128 stands for zero in the data rows.
Two rows play each game, the first against the second. How much does the first row win by? 20 is about a draw, 40 a big win and 0 a big loss. Wins can go round in a circle: one row can beat a second, the second a third and the third the first. Each row has two weighted sums of its numbers, A and B, taken from their middle values. A row wins by its A times the other's B, less its B times the other's A.
[117 123 111  87 173 147 126 133 169 159 103 112 100 105 148  91 140 145 134
 139 104]
[ 99 147 162 168 114 135 123 108  82 140 117 153 175 189 130 104  92 137  76
 105 139] 20
[134  81 145 182  99 113 137 113 135 104 133 131 144 102  89 157 164 112 155
  83 104]
[171 176 114 141  85  91 101 176  94 148 125 130 106  80 159  74 148 139 142
 148 102] 23
[102 102  93 144 128 139 130  95 135 149 172 121 106 117 128 158  90 124  93
 120 119]
[163 100 116 102 176 136 128 157 139  99 147 105 125  71 134 184 112 178 128
 107 113] 19
[129  75  73 131 127  94  82 167 145 131 145 137  77  65 141 160 146 145 151
 139 115]
[198 148 138 159  79 191 100  70  55 124 161 126  78 142 152 169 125 180  84
 201 134] 21
[142 113 171 152 126 147 105 107 118  96 133 128 128 140 129 143 146 142 123
 153  99]
[142 107 142 148 119  95 154 104 140 161 163 159 177 154 137 150 147  52 162
 100 151] 22
[172 146 133 136 105 123 128 131 138 154 115 129 132 107 108 155 141 129 123
 112 123]
[120 172 150  76  63 158 143  48  64 172 118 137 124 127 145 114 155  56 126
 146  72] 13
[126 125 127 140 125 127 142 122 119 137 152 137 150 132 115 124 142 124 113
 121  93]
[107 148 143 148 186 127 158 165 117  99 124 152 133 144 150 124 103 149 153
 115 145] 20
[134 144 142 118 134 103 187 176 166 122 149 179 153 158 134 167 117  73 192
 100 139]
[ 98 105  86  83 143 160 159 130 113 115 155 116 138 108  68 104 124 139  78
 159  92] 6
[ 76 119 103 125 156 124 106 185 137 152 138 143 131  92 143 106 137 148  98
 144  49]
[113 117 140 143 110 129 147  68 116  67 143 111 120 128 126 110 119 151 173
 135 143] 18
[ 96 107 162 139  86 127 158 142 147  83 107 121 136  80 129 185 136 141 130
  92 117]
[140 116  94 136 134 102 128 155 164 135 159 124 104 139 115 122 131 153  92
 136 127] 25
[112  86  91 132 164  89 110 146 118 179 150 134 105  71 153 106 143 146 174
 140 155]
[142  92  91 118 141  92  78 171  91 150 146 141 119  87 142  91 146 144 133
 143 137] 25
[104 132 117 140 139 162 136 126 122 136 107 124 106 136 109 158 114 101 111
 143 160]
[ 97 116 137 152 110 135 124 158 133 112 121 130 115 145 139 137 128 129 104
 130 113] 18
[153 114 124 115 129 198 109 100 153 190 149 119 166 125  91 147  86 128 163
 136 103]
[129 135 132 136 165 143 138 188 151 103 119 123 117 134 120 162 133 112 116
 117 148] 20
[110  94 108 139 215  82  97 137 155 188 149 156 134  70 141 102 143 131 167
 137 162]
[121 118 123 120  93 132 150 138 135 130 108 114 110 139 123 155 150 137 120
  94 125] 32
[129 118 108 113 125 136 105 164 115 132  96 119 119 172 122 126 145 107 110
  93 103]
[135 120 121 151 142 136  88 135  98 127 118 128 130 133 120 149 128 143 137
 137 108] 17
[ 93 162 140 142  92 117 134 154 106  78 103 110 134 108  88 154 141 134  92
  96 124]
[102 108 133  82 177 133 142 112 132 166 119 117 128 136 132 115 126 135  76
 158  94] 16
[130 102 129 160 117 120  70 120 167 125 154 155 147 144 125  92 143 121 100
 101 134]
[107 138 130 150 165 120 129 135 161 101 122 150 133 109 146 157 125 144 160
 115 131] 6
[118  82 123 150 172 132 167 167  79  63  81 154  98 140 136 144 105 151 133
 136 129]
[173 156 114 136  88 125 142 149 134 118 123 123 114 161 132 103  95 152 126
 120  73] 22
[ 96 160 136 121  48  84 186 153  97 178 175 192 192 150 133 120 148  89 114
 111 158]
[164 165 108  61  93  93  96 116  62 154 125 144 125  99 180  92 180  86 157
 152 127] 20
[128 201 131 176  53 106 126 111 134 117 163 169 188 166 128 114 144  96 160
 109 137]
[149 129 130 100 157 137 132 149 135 163 129 130 102  99 143 134 111 127 104
 126 132] 22
[137 204  78  92 149 174  82 132  94 165 139  83  84  73 172 175  90 104  81
 135 132]
[170 129 135 168 135 132 111 162 111  98 135 145 134 107 131  91 117 150 136
 135  79] 30
[159  96 112 151 128 109 167 136 168 105 128 157 101 131 139  97 152 140 127
 140 102]
[ 88  65 126 138 181 134 133 116 149 144 108 106 128 137 136 113 130 168 108
 150 163] 22
[ 50 148 125  47 121 131 152 160 118 124 104 146 136 153 155 134 143 127 121
 108 177]
[127  93 133 119 129 154 143 157 137 106 133 137 122 130 120 194 137  68 126
 106 151] 22
[ 70 104 123 246 133 130 123 102 126  59 152 173 148 179 104  67 114 116 142
 139  86]
[144 121 124 143 167 145 114 124 148 115 118 120 120 140 105 124 130 137 145
 116 186] 20
[172 147 133 141 124 138 142  84  94 130 131 125 127 119 127  98 128 129  60
 125 150]
[160 109 142 119 117 132 149 129 146  81 139 130 159 161 127 143 140  97 113
 127  93] 19
[232 147 161 160  96 124 152 100  96 149 126 123 162 126 108 162 164 126 129
  81 102]
[129 142 138 144  88 159 113 132 128 151 125 118 163 130 124 120 113 126  91
 115 100] 21
[132 147 119 168 104  90  73 130 126  89 126 100 115 155 106 123  86 193 157
  97 121]
[116 114  89 132 133 130 191 136 131 137 124 149 137 108 127  89 135 156 139
 137 100] 24
[160 141  79 116 141 113 122 162 151 117 131 175  93 111 115 102 160 129 152
 158 100]
[102 126 109 135 131 117 113 120 179 103 130 152 130 125 130  83 159 123 195
 141 145] 21
[140 187 105 136 130 124 150 105 165 154 131 136 149 124  88 150 133 133 134
 131 103]
[181 139 116 157 158 105 140 157 173  91 140  97 101 124 109 138 118 151  90
 119  99] 18
[208 111 121 144 134 168 155 116 111 135 149 132 117 126 148 147 102 126  87
 138  98]
[135 145  97 124  64  90  81 144 119 189 118 143 153  88 182 114 157 109 164
 159 139] 22
[138 144 199 162  79 123 152  44 149  94 152 127 146 150 122 104 154 103 121
 137 111]
[106  65 137 142 165 121 109 178 189 119 100 105 153 114 117 126 115 146 169
 162 234] 19
[116 167 122 128 132  88 111 157 173 104 125  91 103 171 114  95  77 156 164
  90 149]
[161 139 148  82  73 140  72 106  85 178 132 146 113 115 159  93 165  53 138
 157  85] 21
[166 143 105  96 113  86 103 169 172 150 145 133 100  99 130 110 161 129 108
 135 137]
[205 152 142  92 111 115 124 148 133 110  64 109 154 124  78 150 132 134 149
  74 113] 15
[133 118 177 169 126 137 166  35 110  99 142 102 172 147 106 154 157 154 138
 122 192]
[142 126 127 119  97 129 135 136 142 122 153 124 162 101 128 152 114 140  79
  98  95] 23
[128 100 127 148 131 110 142 143 127  91 116 152 151 133 133  98 116  98 161
 121 105]
[136 203  45  47 103 160   0  68  15 213 141   6  18   0 220 176  90 119 115
 150 145] 18
[ 91 103 130  76 116  89 101 145 166 112 143 141 138 112 148 130 146 153 136
 113 119]
[107 131 123  87 126 125 134 160  91 151  85 124  96 146 151 133 128 121 118
  98 135] 28
[130 100 121 159 117 154 125 119 146 110 150 111 104 113 120 136 106 160 148
 123  54]
[107  85 133 117 130 125 146 121 116 137  99 127 123 155 120 164 119 102 131
 107 110] 20
[152  76 112 135 158 100 175 125 108  85 120 165 117 135 154 112 112  97 175
 122 103]
[131 148 119 108 132 139 161 163 141 115 127 116 141 106  84 158 133 115  84
 142 109] 10
[158  99 122 124 136 139  96 144 158 173 141 110 109 101 140 170  98 166 132
  91 106]
[ 96 160 142 139 110 124 124 179 148 117 108 128 157 135 136 146 118 131 158
 122 163] 12
[151 160 122 126  92 118 173 158 101 136 121 142 126 153 129 126 139 103 195
 123 126]
[188 143 136 148 179 122 139 121 105 148 112 133 168 146 126 149 117 114 124
 126 107] 16
[116 119 133 159 147 109 151 164 146 102 136 141 147 172 140 110 123  95 181
 100 167]
[146 163 124 119 175 146 185 140 167 106 140 146 144 122 122 119 123 118 154
 125 133] 21
[150 192 104 134 140  97 177 144 138 136 140 129 135 104 120 114 134 139 100
 132 186]
[170  81 149 102  91 121 131 127 108 131 135 141 113 112 129 104 147  87 156
 138 109] 18
[112 130 157 120 110 116 112 144 106 138  97 115 154 125 124 233 145 117 115
  83 125]
[ 82 123 120 168 132  87 133 147 153  80 123 161 126 122 151 127  94 128 135
 107 127] 20
[117 107 122 120 119 145 145  86 136 115 118 128 142 117  98 155 117 126 121
 142  94]
[125 179  87  71 162 147  38  85  72 234 121  82 118  77 158 152 115 148 110
 134 167] 22
[120 130 142 121 148 138 156 167 162 129 142 107 146  92 113 123 115 128 123
  88  97]
[163  97 176 136  89 125 123  73 128  85 145 128 160 142 114 119 151 115 103
 139 158] 17
[ 86 125 124 139 189 139 131 108 137 101 113 120  94 124 113 150 121 124 112
 156 106]
[123 112 127 163 123 139 156  90 104 104 134 115 142 148 135 122  90 149  75
 116  79] 16
[ 98 134 115 102 117 122 153 154 115  95  95 126 145 175 142 102 143 124  89
 110 143]
[136  68  80 112 135 140 153 122 147 158 142 103 115 107  71 167 109 149 146
 169  90] 19
[171 139 126 191 129 133 128 131 113  79 125 151 155 155 124  98 118 143 108
 146 112]
[139 121 138  75  65 115  70 106  75 143 109 139 136 126 169  76 175 140 135
 163 150] 16
[132 100 161 171 137 132 122 104 136  85 110 113 100 134 117 105 127 125 143
 155 148]
[ 53 154 107 101 130 125 131 126 116 153 135 120 143 124 101  97 177 101  77
  92 147] 22
[102 118 134 125 167  85 100 144 166  96 149 123 123 117 148 121 131 145 118
  98 153]
[122 107 127 154 157 111 145 161 169 144 143 161 153 158 120 160 133  57 150
 122 113] 16
[155 159 133 154  74 105 175 127 115 113 175 172 167 156 134 133 139 115 128
 109 141]
[162 121 149 158 159 167 131 141 143  87 148 112 118 137  90 130 123  79 144
 128 181] 22
[178 139 166 176 174 151 119  47 105 146 138 121  94 124 147 119 138 102 127
 150 140]
[167  92 109 108 137 146 165 131 143 150  99 106 131 124 146 114 134 161 152
 176 157] 24
[125 115  99 161 133 148 134  77 155 123 157 121 121 153 125 154  85 172 108
 139  65]
[102 179  90  87 155 155  17 116  40 178 127  71  48  87 204 113 103 122  67
 127 155] 21
[ 53 162 121 151 114  84 141 148 143 105 145  99 104 137  93 106 100 177 167
 113 108]
[ 89 144 143 154 136 128 146 153 119 122 115 148 123 150 135 119 102 122  96
 105 186] 17
[154 141 147 142  96 128 119 150 123  86 110 116 130 122 120  98 136 129  91
 123 101]
[122  81 116 132 153 114 143 101 136  78 127 164 136 152 142 161 108  84 152
 121 134] 24
[111 186 101  70 171 162  39  34  37 192 128  57  70  59 212 136 102 128  96
 124 133]
[174  65  80 152 156  97  75 146 121 168 141 142 105  72 156  66 139 105 185
 142 146] 27
[140 100 199 145 163 149 152 131  86  99 121 124 122 150 117 137 133 117 150
 134 154]
[111  92 131 132 156 130 114 134 126 103 116 125  92 142 133 137 126 103 147
 124 111] 19
[170 159 170 137  79  92 170 100 130 140 178 154 180 172 141 101 155  74 129
  98 132]
[124 173 127 138 151 146 176 117 113  54 145 155 132 149 124 152 116  85  93
 129 136] 29
[193  81 117  71 128 185 134  67 130 179 211 118 133 129 111 138  77 108  43
 127  57]
[145  82 122 239 114 135 149 120 148  53 170 186 177 153 100  98 114 120  79
 136 155] 32
[168 112 113 107 103 165 129 141 137 112  91 122 139 113 113 169 124 122 124
 147 145]
[165 151 139 119 117 119  78 100 125 165 109 115 118 128 146 123 101 139 129
 145 124] 18
[155 119 142  87 156 143 115 104  91 152 118 125 137 150 132 142 122  94 157
 116  91]
[ 63 136 140 152 163 150 155 129 118  93 121 133 102 139 141  95 118 148 100
 123 143] 18
[130 196  84  89 106 151 135 115  77 184 115 124  79 115 105 109 118 171 100
 135 118]
[125 145 164 152 156 140 198 162 149 119  85 150 141 165 133 163 119 146 122
 122 125] 25
[ 64 154 141 114 123 129 140 157 170 140 111 139 154 146 135  83 132 117 157
 142  83]
[129  97 145 169  70 117 118 147 140 129 120 112 112 152 150 150 126 173 156
 153 125] 14
[124 105 125 149 116 125 119 157 130 117 114 124 129 112 141 109 126  90 162
 133 121]
[147 132 104  89 114 133 123  88 163 121 111 109 128 125  81 125 132 150 158
 183 140] 17
[154 158 150 133 173 138  84  77  78 203 109  73  87  92 179 149 117 108 134
 119 103]
[111  94 127 138 111 115 148 135 175 113 109 108 138 134 142  90 121 156 192
 146 141] 32
[155 103 153  85 140 132  74 109  73 125  73 120 157 135 144 128 167 109 129
 156  54]
[115  95 101 178 116  97 103 110 144 153 141 144 122 105 156 114 153 160 170
 140 136] 25
[127 138 113 124 134 123 135 175  93  70 135 135 151 130 123 123 173 115 180
 121 129]
[110 149 146 131 102 105 155 158 167 120  88 116 139 129 116 138 139 135 135
  99  81] 23
[125 165 104 117 125 122 113 183 182  96 130 126 161 132 122  73 157 109  78
 105 128]
[129 134 146 137 131 131 151 122 167  80 106 141 126 142 125 139 135 102  99
 129 158] 29
[158 171  88 105 143 157 158 103 119 143 154 102 131 107  64  91 110 161 129
 166  89]
[ 74 129  86 119 130  80  90 123 126 111 145 133 135  92 135  81 144 144 146
 141 166] 23
[121 132 129  89  95 134 139 150 111 131  86 118 137 147 132  96 150 123  66
 105 181]
[109  96 103 136 175 117 107 149 121 119 154 146 120  82 132  59 148 153 165
 137 139] 20
[129  51 117 153 134 156 120 125 138 148 136 134 127 134 129 112 106 168 130
 134 135]
[ 85 120 128 145 102 117 130  96 109 123 122 128 149 119 119  80 120 126 131
 137 124] 21
[147 103 107 128 133 111  96 111 164 140 160 131 166 105 138  55 145 153 141
 138 133]
[105 136 135 148 148 132 119 142 156 151 131 112 141 125 140 113 114 133 149
 124 101] 18
[131 132 130 121 109 134 170 133 106 133 121 118 140 127  85 189 115 150 209
 127  79]
[ 89 128 119 111 136 107 114 128 137 121 107 115 118 136 140  88  97 143 143
 108 121] 24
[115  88 120 163 113 115 121 143 154 101 130 125 122 144 114 113 133 147 115
 141 114]
[ 90 136 141  81 120 129 109 150 114 138 116 131 139 147 118 102 187  84  99
 112 130] 24
[ 85 144  72  57 169 151 117  95  44 154 117 106  93  91 136 159 114 140  89
 135 128]
[153 169 123 167 132 121 137 160 125 120 122 120 148 136 132 172 122 102 168
 127 124] 20
[ 78 122 150 147 151 115 116 131 168 151 118 113 137 143 126  86 128 134 136
 154 149]
[132 104  93 140 192  80 148 129 114 139 154 155 121 116 144  86 162 128 180
 149 172] 15
[170 124 156 134  92 102 175 142 145 168 166 161 193 170 126 116 146  97 141
 102 150]
[114  96  88 150 142  79  97 126 135 111 145 151 105  64 137  43 146 138 159
 148 153] 7
[ 73 122 133 165 180 111 107 120 139 138  89 104 131  84 132 133 116 139 131
 158 188]
[160 143 146 118 116 122  95 133 150 125 111 102 123 107 100 132 125 133 134
  90  93] 29
[118 106 122 116 100 135 121 152 159 138 104 113 129 137 118 127 118 139 167
 160  53]
[152 145 128 152  69 103 142 121 149 152 167 162 172 144 110  73 133  99  96
 101 153] 18
[115 132 173 126 177 111 162  72 135  80 157 120 142 153 142 117 139 136 104
 155 139]
[130 116 170 142 120 122 151 107 112 141 118 105 127 144 115 136 140 137 128
 146 177] 19
[116 102 141 121 181 150 187 153 154  76 129 146 116 113  98 113 122  94 134
 109 127]
[132  95 108 137 172 130 123 140 119 146 157 111 103 109 144 166 121 137 106
 103 147] 27
[175 101 136 116 119 126 189 142 175 154  98 118 123 157 126 151 132 122 130
 105 118]
[130 143 130 141 127 123  90 138 127 125  98 103 117 144 147 148 125 166 149
 149 150] 21
[114 200 120  98 154 174  36  93  19 188 127  61  65  58 197 168  97 139  63
 131 122]
[187 137 158 178 169 123 168 112  94 128 135 134 120 134 109 154 138 128 127
 154 107] 22
[149 105 166 169 210 208 161  77  77 143 170 120  39 129 154 163 119 187  88
 220 161]
[121 135 123 131 117  99 125 164 148 103 119  92  83 135 115 177  84 163 115
  98  86] 2
[130 119 100 116 135 147 148 114 132 152 135 113 143 106  83 107 114 148 115
 182  73]
[191  58 182 142 166 159 121  99 159 102 108 132 123 147 128  84 125 143 179
 126 176] 11
[114 129 130 146 175 134 141 121 102 116 114 147 121 121 131 151 120 115 120
 112 120]
[ 98  99 103 105 160 132 153  97 165 144 120 116 130 105 100 132 136 166 139
 176  82] 11
[131 100 101 126 129 138 135  78 151 133 148 128 115 116 137 164  97 135 110
 133 118]
[122  85 149 141 139 121 185 142 174 135 139 142 160 157 121 185 146 106 170
 131 146] 20
[ 71 117 166 126 148 134 149 126 118  79 132 140  80 113 105 116 129  70 184
 108 145]
[130 125 146 133 136 120 136 132 113  91 104 124 131 145 133 128 141 135 145
 117 116] 25
[132 147 180 153 117 124  97 140 152 104 125  91 145 130 116  99 137 133  93
 160 197]
[174 152 132 137 170 156 137 129 109 103 153 129  50 142 168 136 117 166 145
 192 107] 16
[ 86 135 122 130 172 105 105 121 167 100 111 177 138 123 166 149 120 113 139
 111 114]
[136 155 160 118 153  96 140 152 170 175 163 162 223 159 131 126 143  79 175
 111 120] 39
[110  93  73 103 171  85 144 155 153 183 153 147 124  99 129  97 138 118 200
 146 175]
[136  83  70 122 102  79  93 150 131 125 151 156  74  67 147 103 142 163 177
 158 130] 13
[102 111 141 117 206 185 164 132 167 179  87 118 105 148 123 163 125 167 191
 189 147]
[148  71 124 118 186 197 119 128 125 119 129 132 116 116  99 140 104 136 158
 144 120] 25
[ 72 140 124 131 107 123 105 158  96 146 127 137 130 132 134 164 116 106 142
 115 140]
[108 103 149 117 118 126 152 127 158 121  79 110 139 129 106 117 137 148 124
  86 111] 23
[ 95 134 115 160 107  81 113 157 157 129 123  94 107 148 105 110  98 135 136
 110 112]
[164 105  82 109 102 107 112 163 164 135 135 138  75  84 136 106 151 168 155
 140 145] 21
[ 66 163 103 105 189 159  36 120  37 218 131  79  40  74 203 116  98 112 115
 129 138]
[ 94 141 147 113 133 106 186 184 157  75 148 184 151 175 147 199 113  77 179
  99 147] 13
[119 148  97  95 166 141 154  86 107 163 123 119 125 110  91 129 125 152 105
 168 105]
[ 99 110 151  74 120 136 122 157 108 115 115 126 126 161 106 130 174  96 136
 117  56] 18
[114  97 147 109  49 121 103  74 134 127 109 101 107 120 126 145 123 159 119
 151  88]
[ 77 122 136 150 132 130 139 147 123 122  89 136 114 153 141 150 111 166  97
 128  80] 19
[ 49 150  97 110 100 140 155 116 164 155 111 120 100 144  82 139 120 151 149
 129  85]
[120 152 144 150 110 135 163 117 116 118  80 150 131 178 135 159 124 151 155
 118 124] 21
[127 173 128 157 138 121 135 118 145 136 119 111 152 120 137 120 138 149 139
 138 137]
[110 167  76 126 137 102  82 137 122 150 164 151 103  59 144  92 153 161 135
 139 107] 26
[ 87  92 110 151 141  97 113 118 148 116 130 139 142 121 155 104 142 161 137
 143 110]
[147 161 167 167 138 117 120  89 149 136 149 123 149 124 126 121 143 134 139
 138 180] 20
[173 148 117  65  37 135  70  83 105 159 110  73  93  96 153 147 122 136  99
 168 126]
[152 146 117  77  83 112  96  94  79 173 127 151 130  72 167  59 176  71 152
 176 123] 34
[153 130 146 142  77  96 116 199 124 140 147 175 161 136 140 109 139 108 170
 103 163]
[127 149 190 160  70 138 133  33 100 120 119 116 130 149 166 126 165 115 123
 163 107] 21
[ 89 107 139 129 144 141 146 108  94 125 127 134  96 159 120 150 111 114 115
 126 100]
[116 148 121 124  93 134 185 130 133 160 115 121 137 123 117 109 139 151 137
 187 127] 23
[108 173 143 140 123 106 150 143 115  99 138 157 144 131 132  81 130  68 196
 111 145]
[104  97  96 133 159 108 137 108 153 113 138 133 153  97 113  94 133 141 120
 134 163] 18
[144 135 156 139  53 110 127 101 107 136 156 142 167 147 149 130 158  82 152
 100 166]
[109  74 124 139 143 102 110 128 118 184 144 164 119 102 131 105 150 114 181
 141 110] 10
[127 116 108 141 115 129  88 147 145 164 146 147  97  99 143 116 141 174 169
 147  82]
[126 153 179 159 127 130  99  81 176  83 114 114 140 117 139 112 112 147 177
 159 134] 12
[186  48 154 167 131 126  86 138 119  83  92 144 133 153 133 127 120 173 119
 121 169]
[116 146 112 142 139 129 138 154 129  80 119 117 133 123 130 169 117 120 165
 128 162] 19
[139  99 104 111 141 118 122 141 162 132 131 159  91 120 135  77 151 147 100
 146  67]
[113  92 133 138  96 171 109 160 183 142 128 108 120 105 109  98  98 125 155
 112 130] 20
[182 123 148 151 147 123 106 111 122 159 126 125 155 112 128  87 129 162  96
 146 178]
[ 88 127 143 151 120 144 127 164 134 125 126 116 103 131 119 101 109  94 131
 103 126] 20
[128 111 108 143 158 132 119 194 112  97 107 117 131 110 130 145 114 147 168
 126 116]
[126 109 136 158 169 121 107 116 140 104 111 152 130 151 134 101 131 129 108
 132 151] 22
[158 107 133 153 110  80 114 123  95 160 138 166 170 149 155 139 123  91 131
 109 115]
[152 158 170 133  73  94 153 139 164 164 166 181 203 173 131 152 156  85 125
 109 159] 20
[110 136 109 108 141 129 105 176 192 141 151 133 133  91 156 105 139 128 206
 138  63]
[ 86 144 132 132 138 145 164 139 154 112 119 126 120 159 116 126 130 131  92
 127 114] 11
[156 117 108 153 166 103 141 139 140 105 141 117 111 134 115  96 126 132  39
 140 196]
[154  91 140 155 142 111 139  95 135 123 147 121 156 112 136 136 148 127 144
 145 177] 16
[135 150 130 121 112 164 131 118 139 151 141 113 125 118 100 172  90  84 147
 106 117]
[122  96 119 125  90 104 127 114 154 124 151 164 118 138 120 115 161 107 156
 142 126] 22
[131 164 132 137 128  98 197 178 178  99 118 164 163 141 160 142 104  86 103
 105 133]
[ 96 141 166 164 103 122 107 139 119 111 137 139 134 172 134 126  98 127 205
  95 149] 32
[105 163  98  59 145 139 149 116 127  94 111 130 131 151 120 191 123 157  78
 142  78]
[154 187 145 175 165 140 108 177 185  79 118 133 143 151 113 161 121 118 161
 129 129] 27
[101 103 128 122 128 120 141 146 161 102 111 117 143 149 147 109 139 147 130
 151 130]
[ 98 125 137  81 109 119 169 152  72 160  91 128 129 166 128 102 130 159 126
 112 195] 10
[133 143 140 124 181 167 165  79 133 152 193 101 129 139 118 166  76 102  70
 115  76]
[112  92 120 129 120 105 115  93 118 114 143 149 103 108 132 121 150 126 166
 147 154] 20
[144 176  99  66  73 129  72  49  58 202 125 166 111 110 168  31 191  36 180
 167 112]
[131  96 127  82 117 126 168 174 183 136 161 125 137 126 125 153 103 139 111
  84  36] 22
[129 118 118 146 134  91 104 103 130 157 153 135 149 115 131 132 135 144 136
 143 116]
[112 133  83  78 113 153 111 105 106 137 152 121 144  94  72 125 128 158 167
 168  81] 15
[113 148 117 144 147 159 159 124 149 131 159 112 108 136 129 131  88 158  33
 128  70]
[116 162 150 109 114 101 123 124 135 155 160 167 204 125 147 119 140  91 135
 105 173] 29
[142 136 131  66 158 121 149 138  59 128  92 137 157 162 132 103 144 122  92
 102 117]
[155 179 145  80  62 163  88  53  70 181 117 115 152 128 151  52 153  49 142
 152  91] 28
[130 103 113 153 168  92  92 113 132 117 156 122 163 119 123  83 151 171 189
 148 204]
[166 170 127  93 133 121  74 121 118 124  88 143 157 132 185  87 150 112 107
 153  98] 20
[139  97 112 141 158  81 122 130 125 125 155 127 161  98 129  92 131 161 104
 146 167]
[144 192  79  73 163 146  85  89  44 134 126  95  71  89 149 117  99  92  76
 125 134] 23
[122  81 146  52 118 125  95 164 145 137 111 112 130 151 135 134 162 138 174
 135  81]
[ 95 171  93 127 128  88  99 117  93 162 139 150 131 105 121  52 151 146 133
 135 152] 14
[111 132 128 124 125 114 133 131 105 143 135 136 119 149 133 172  97 113 152
 108  88]
[185  96 106 255  22 120 158  55 118  72 189 236 171 192 125  52 136 145 111
 148 131] 28
[127 140 117 100 166 172  31  86  42 179 132  74  95  61 192 149 104 125  70
 131  85]
[ 85 126 117 138 131  90 103 141 133  99 160  70 140 137  83 108  91 173 107
 114  95] 25
[124 192  86  84 137 159  19 126  46 146 134  68  60  60 184 155  92  95  85
 125 166]
[126 136 155 167 114 115 151  87 125 104 136 112 137 137 114 110 136 151  93
 150 128] 13
[108  97 134 128 148 129 147  93 131  90 126 139 114 140 124 158 148 178 137
 135  86]
[135 170  99  44 122 147 125  94 107 170 111 120 160 118  86 136 142 139 113
 140  97] 14
[172 161 108 148 167 112 161 168 162 138 126 102 117 162  95 128 116 163 175
 105 107]
[131 129 131 127 156 103 142 216 112 108 122 133 156 137 151 159 112 134 157
 117 156] 13
[ 97 157 123  96 123 129 131 162 122  79  90 130 134 153 149 149 140 134 105
 113 133]
[110  81 127 135 132 134 144 139 135 153 118 133 118 146 130 151 121 133 139
 138  95] 19
[ 69 131 113 132 140 125 161 184 117  94 121 119 158 106  82 168 163 110 135
  77 100]
[103 115 161 134 125 132 156 188 117 150  89 119 142 135 137 195 154 170 104
 119 168] 18
[ 98 179 109 151 124 112 143 136 122 163 124 100  90 141 103 116 116 134 191
 113 140]
[138 137 114  78  81 129 140 152 122 111 105 120  80 169 130 146 158 138 148
  86 164] 29
[148 130 139 144 147 145 123 104 110 151 149 117 146 127  92 125  84  95 132
  98 128]
[121 164 122  89 130 143 125 176 119  95 133 137 114 154 114 126 200 102  74
 106 142] 21
[ 66 175 137 147 146 113 118 108 146 141 156 154 153 151 121 146 142 105 134
 116 164]
[ 97 112 136 120  91 137 151 142  88 137  80 132 139 132 122 140 140 125 137
 126 181] 14
